One turning vector, and how many ticks it has turned
The counts run from 0 to 38.
[-19.9  38.8 -23.2 -22.6  12.9 -38.1  13.5   3.9 -27.0  32.3   6.9 -14.6
 -41.7 -19.3 -11.0 -26.9   9.3  39.3 -26.0 -23.3  11.3] : 38
[ 25.9 -29.4  16.3  24.3  31.9 -57.5  24.3   4.7  16.2  33.1   3.9   1.0
   0.7  10.8 -13.8 -16.6  -8.7  25.0  -5.5   3.7 -33.3] : 25
[ -5.6  -2.6   8.4  43.8  41.9   9.0  39.5 -15.2   0.2  40.4  -9.1  18.3
  24.1 -10.5   3.3  17.8 -11.4  -0.6 -36.7   3.8 -25.9] : 33
[  9.1  50.0 -17.5  -9.1  26.5 -27.8  -1.3 -42.8 -14.1  15.9 -40.8   2.3
  41.0   3.2  -0.7  45.2   0.8  -0.2   6.2   4.9   6.7] : 20
[-18.8  27.4  15.4   9.4  26.2   0.7  38.2  10.6 -41.5  42.4  29.4  23.2
  10.2 -15.8  10.1   4.1 -27.8   3.2 -27.5   8.5 -15.6] : 34
[ 32.5   0.6   3.8 -12.8  17.4 -65.6  20.4  12.3  -9.8  25.2  25.6   6.8
  30.6  31.4   6.6   7.3 -24.1  25.1  20.7  35.0 -14.0] : 13
[-22.9  -9.6   0.0  12.0  17.2 -33.3  20.1  20.0 -31.3  38.1  18.5  17.8
 -15.9 -20.6 -21.1 -16.9   2.6  47.6 -18.5 -15.0 -30.2] : 26
[  1.9  13.6  -6.1 -26.9  -1.9 -31.0   4.9  11.2 -26.9   2.5  34.7  36.0
  45.5   6.7  12.7   4.0 -11.8  18.8  29.9  31.8   0.5] : 1
[ 13.9  23.8 -20.3  -3.2  14.8 -64.7 -11.6 -31.7  16.5  14.0 -40.9 -29.0
 -25.6  -1.8 -22.5   2.3  -6.8  29.2  -2.0 -15.9   6.9] : 28
[-25.8 -25.9   2.5  19.5  17.2 -27.3  23.3   9.7  -8.5  26.4  16.9  -2.1
 -29.9 -13.8 -23.6 -38.8  -8.4  35.1 -35.2 -21.1 -20.5] : 37
[ 11.4 -33.1   7.0  26.4  16.7 -50.0  22.4   3.3   1.8  14.5  11.7  20.1
  11.2   1.6 -18.1 -13.9   3.1  48.5   6.2   5.5 -25.1] : 14
[-17.9 -18.8  -4.2  30.4  36.9 -31.6   2.9 -31.4   4.6   6.5 -46.2 -21.3
 -17.9 -15.6 -26.8  -1.8   9.4  22.3  -9.7 -34.6 -29.4] : 29
[  3.7  29.0 -16.7 -44.6 -13.6 -50.3 -19.8  -7.1 -17.4 -12.5  -5.1  -6.6
   8.6   6.8 -31.6  -1.8  14.8  46.5  24.2  -9.4  10.6] : 5
[ -4.7   2.5   6.8  41.3  31.4   3.4  35.3  -9.6 -21.3  27.9   4.9  41.4
  37.0 -13.6  -1.2  28.4  -9.9  22.4  -6.6  -1.7 -38.1] : 22
[-24.1  -8.6  -5.3  -9.3   6.4 -28.7  21.0  20.9 -22.8   9.8  11.4  43.4
  -1.2 -17.4 -23.1  -3.3  10.4  60.1   3.8 -27.6 -26.8] : 15
[-15.1  23.6   5.7  -3.6  32.2 -20.4  35.2  13.4 -50.5  31.6  23.8  37.0
  27.0 -15.5  20.2  19.8 -12.7  13.8  -4.0   9.9 -19.1] : 23
[ 18.3 -22.0  15.0  19.3  27.2 -60.8  15.2   6.3  21.4  46.0  20.1 -16.5
  -9.2  11.5   0.6 -20.8  -6.4  18.3 -23.3  15.5 -13.9] : 36
[ 21.4  20.5   6.4  30.3  39.6 -19.7  13.9 -46.8   5.0  30.4 -41.4  -8.8
  26.2   6.8  13.5  26.4 -12.4 -11.3 -21.0  18.4 -18.6] : 32
[-26.9 -14.2 -18.8 -20.5 -13.1 -32.4  -0.4  20.9 -35.8 -15.2  24.7  22.1
   1.7 -11.8 -27.3 -24.8  14.6  61.4  10.6  -7.1 -10.9] : 4
[ -0.9   6.4 -16.6  -6.6  15.9 -60.5  -2.8 -37.8   8.8  -2.5 -46.1 -29.5
  -7.9  11.5 -32.7   4.2  16.0  44.4  16.7  -3.9 -14.9] : 17
[ -1.0  49.1  -6.3  -9.8  30.8 -10.4  13.7 -40.2 -18.0  18.4 -34.5  -3.5
  17.5 -10.3   5.7  43.2  -4.1 -11.3  -5.3   0.1   8.7] : 31
[ -2.8  34.9 -12.5 -34.4   6.5 -64.2   6.8  -8.7 -24.2   4.4  -9.8  -9.1
 -21.2  -1.6 -13.1   1.3   6.3  51.1  10.8 -11.7  10.3] : 16
[ -6.2  32.5 -12.0 -39.1   9.2 -59.5  16.7   5.2 -25.6  28.1  -7.2 -11.1
 -30.5  -8.5 -13.6  -7.6   1.2  52.4 -10.8 -20.1   9.8] : 27
[ 27.9  17.5   6.4 -17.4  36.0 -66.1  20.9   0.7 -11.4  34.1  24.1   5.2
  17.2  21.6   6.8   1.3 -19.7   8.5   1.4  28.7  -5.7] : 24
[-41.9  27.3  -7.7 -11.1  19.1   0.5   4.9 -22.7 -30.4   4.0 -38.4  33.0
  12.9 -23.2 -22.8  24.7   8.1  31.6  -2.2 -31.6  -4.5] : 19
[  7.4 -49.7  -0.9  13.8   7.9 -41.5   7.3  15.7  11.3 -12.1  17.9  25.3
  26.5   8.3 -24.7 -29.0  -6.3  49.3  11.3  19.1 -24.9] : 3
[-33.6  23.7 -19.6   4.1  27.1   5.0  22.4 -26.0 -36.3  14.7 -40.7   6.4
   3.0 -31.3 -16.2  23.6   3.8  12.1 -32.8 -24.9  -9.7] : 30
[-26.1  24.5 -31.6 -13.3   8.1  -5.7   4.4 -31.6 -30.9 -27.9 -35.4  30.1
  35.0 -23.0 -22.7  23.5   9.0  29.7   5.9  -6.7  12.0] : 8
[-29.5 -12.6  -8.1  30.1  20.2 -23.0   4.2 -39.0   6.2   0.2 -47.1   8.8
   0.8 -19.7 -34.2  15.1  17.9  38.8  -1.9 -25.5 -20.9] : 18
[-27.8 -23.7 -11.4  16.3  11.6 -11.3  -2.8 -24.4   4.8 -22.8 -38.3  13.8
  17.1 -13.6 -42.3  13.9  17.9  34.8  11.6 -27.6 -16.6] : 7
[-23.1 -15.4   4.7  22.3  30.1  -4.7  28.2  -6.6 -17.2   9.8  18.2  55.9
  51.4 -14.1 -14.0  26.5  -3.8  27.4  13.5  10.8 -28.9] : 11
[-21.8  -5.6   0.7  15.3   3.7  13.2   4.6   4.0 -21.7  -8.8  17.5  58.2
  54.9 -12.4  -0.3  11.5  -5.7  18.5  10.4  22.5 -22.2] : 0
[ 22.6   1.3   5.4  30.3  38.4 -24.5   4.5 -41.2  12.6  16.3 -39.0   5.5
  42.2  12.8   6.2  32.6  -5.9  -1.8   1.6  14.2 -27.3] : 21
[ 41.1 -19.8   6.3  -2.1  -3.9 -57.7  -5.6   4.4   2.4   5.0  28.8  13.4
  24.8  28.7  -8.0  -8.2 -18.6  19.3  35.4  42.1 -22.6] : 2
[ 10.4 -13.1 -12.8   3.2  13.4 -43.8 -18.1 -30.2  30.3 -22.7 -47.0 -14.8
  -0.5   6.7 -30.3   4.3  18.3  34.7  31.1  -9.6 -15.7] : 6
[ 11.1 -13.6  -3.1  27.7  27.5 -22.8   6.9 -34.8  14.7   6.7 -35.8  29.8
  50.2   5.3   0.3  33.5   1.1   8.8  12.3  18.5 -22.8] : 10
[  6.4  40.1  -6.8 -16.0  13.5 -19.6  -5.2 -41.6 -15.2 -10.4 -36.2   9.2
  42.2   7.8  -1.4  52.1  -0.7   6.1  15.0  26.6  12.8] : 9
[  0.6  34.2  -0.8 -29.7   9.5 -24.6  24.8  12.3 -34.3   8.8  41.2  44.3
  42.3   6.0   9.8  19.1 -11.9  23.8  16.7  24.2 -10.0] : 12
[ 28.2  27.4  12.5 -15.4  38.4 -42.1  32.6   4.8 -24.5  51.0  27.0  -5.0
   3.3   2.5   8.9  -8.3 -35.5 -11.3 -21.8  27.3  -5.0] : 35
